<14>: [148 148 153 177 133 177 131 122  87 133 158 133 128 148  88 139  93 147
 137  73 143 115 151  72 104 130 159 138  63 121  84]
<102>: [129 126 181 119  95 104  76 160 144 117 110  90 163 107 151 134 118 194
  95 144  91 121 151 208 144 110 127 144 128 133 145]
<113>: [108 116 109  82 119  81 113 136 166 127 101 123 140 107 166 110 156 123
 104 182 110 135 108 202 154 123 102 125 188 130 176]
asked: [129 126 181 119  95 104  76 160 144 117 110  90 163 107 151 134 118 194
  95 144  91 121 151 208 144 110 127 144 128 133 145] | <102>
asked: [148 148 153 177 133 177 131 122  87 133 158 133 128 148  88 139  93 147
 137  73 143 115 151  72 104 130 159 138  63 121  84] | <14>
asked: [108 116 109  82 119  81 113 136 166 127 101 123 140 107 166 110 156 123
 104 182 110 135 108 202 154 123 102 125 188 130 176] | <113>

<4>: [ 77 164  83 197 154  40 162  42]
<16>: [ 77 135  82 170 155  42 101  42]
<125>: [ 77 133  82 168 155  34  91  42]
<29>: [ 77 140  82 174 155  33 105  42]
asked: [ 77 140  82 174 155  33 105  42] | <29>
asked: [ 77 133  82 168 155  34  91  42] | <125>
asked: [ 77 135  82 170 155  42 101  42] | <16>

<10>: [212 110  92 208 107 145 143 147]
<79>: [206  81 121 178 108 131 163 142]
<22>: [128 159  75 115 151 100 109 128]
<33>: [212  83 103 170 116 116 162 142]
<209>: [ 80 183 116 126 136 146  88 124]
<181>: [ 88 196  86 125 146 132  81 125]
<121>: [135 129 100 103 146  95 129 127]
<145>: [106 133 105  63 160  76 126 118]
<42>: [167  83 109  87 146  69 162 127]
<180>: [ 85 193  89 119 148 129  83 125]
<149>: [109 190  96 167 127 159  85 133]
asked: [ 88 196  86 125 146 132  81 125] | <181>
asked: [ 85 193  89 119 148 129  83 125] | <180>
asked: [212  83 103 170 116 116 162 142] | <33>

<38>: [124 109 150 145 150]
<26>: [128  68 137 138 110]
<91>: [120 113 110 111 168]
<147>: [119 127 174  79 115]
<133>: [151 122  44 129  69]
<71>: [166  97 189 166 112]
<130>: [136 124  71 120  91]
<119>: [ 90 144 147 163 146]
<67>: [127  72  96 102 137]
asked: [166  97 189 166 112] | <71>
asked: [ 90 144 147 163 146] | <119>
asked: [128  68 137 138 110] | <26>
asked: [127  72  96 102 137] | <67>
asked: [151 122  44 129  69] | <133>

<105>: [143 130 126 111 116 130 137 113 128 128 132 132]
<111>: [156 109 121 111 143 128 140 114 120 130 131 103]
<75>: [118 128 125 131 137 139 138 115 126 130 129 132]
<32>: [119 130 125 132 137 135 138 114 122 131 130 134]
<120>: [168 100 185 140 185 124 117  76 114 213  66 129]
asked: [143 130 126 111 116 130 137 113 128 128 132 132] | <105>
asked: [156 109 121 111 143 128 140 114 120 130 131 103] | <111>
asked: [168 100 185 140 185 124 117  76 114 213  66 129] | <120>
asked: [119 130 125 132 137 135 138 114 122 131 130 134] | <32>

<89>: [125 129 156 149 146 134 153 154 131 187 122 117 119 117 161 131 150 120
 113]
<18>: [138 147 137 137 137 154 124 109 172  84 171 181 172 190 113 138 115 169
 198]
<65>: [ 87  97 138 122 145 120 160 140 158 126 140 141 124 148 106 121 126 122
 161]
<94>: [122 128 165 132 110 156 133 117 136 129 159 128 145 151 144 132 124 131
 147]
<17>: [141 143  91 101 137  93 103 119 115 136  87 124  98 119 148 112 130 143
 108]
asked: [ 87  97 138 122 145 120 160 140 158 126 140 141 124 148 106 121 126 122
 161] | <65>
asked: [138 147 137 137 137 154 124 109 172  84 171 181 172 190 113 138 115 169
 198] | <18>
asked: [125 129 156 149 146 134 153 154 131 187 122 117 119 117 161 131 150 120
 113] | <89>

<159>: [113  57 196  85  94  79 119]
<82>: [183 165  37 175 164 107 183]
<51>: [209 119  48 158 166  61 197]
<155>: [122 107 151 104 129 106 129]
<136>: [135 135 115 139 126 136 127]
<101>: [121 114 137 124 117 136 112]
<2>: [135 148 102 140 142 142 133]
<151>: [156 139  91 142 150 136 133]
<103>: [151 132 116 151 124 108 157]
<83>: [146  73 143 101 124  53 157]
asked: [156 139  91 142 150 136 133] | <151>
asked: [183 165  37 175 164 107 183] | <82>
asked: [113  57 196  85  94  79 119] | <159>

<68>: [218  38 143 119 158  69]
<129>: [118 122  61 147 204 145]
<80>: [133 159 155 133 110 112]
<92>: [124 176 165 130  97  97]
<35>: [115 149 107 150 138 155]
<198>: [109 109 165  78  91 149]
<76>: [171 118 175 119 124  85]
<107>: [110 160 112 147 120 133]
<126>: [107 130  44 159 197 154]
<109>: [147 147 161 128 116  69]
<170>: [120 142 100 141 182 139]
asked: [147 147 161 128 116  69] | <109>
asked: [171 118 175 119 124  85] | <76>

<115>: [ 81 134 140 128 177  73 162 138 158 161 117 134 112  91 127  88 140 137
 144 150 117  71 121 124 133 145  98 118  67]
<87>: [132 117 122 114 143 152 139 117 149 143 146 139 123 126 163 161 132 133
 142 137 127 141 130 140 113 154 137 127 135]
<37>: [132 117 122 114 143 152 139 117 149 143 146 139 123 126 163 161 132 133
 106 137 127 141 130 140 113 154 137 127 135]
asked: [ 81 134 140 128 177  73 162 138 158 161 117 134 112  91 127  88 140 137
 144 150 117  71 121 124 133 145  98 118  67] | <115>
asked: [132 117 122 114 143 152 139 117 149 143 146 139 123 126 163 161 132 133
 142 137 127 141 130 140 113 154 137 127 135] | <87>
asked: [132 117 122 114 143 152 139 117 149 143 146 139 123 126 163 161 132 133
 106 137 127 141 130 140 113 154 137 127 135] | <37>

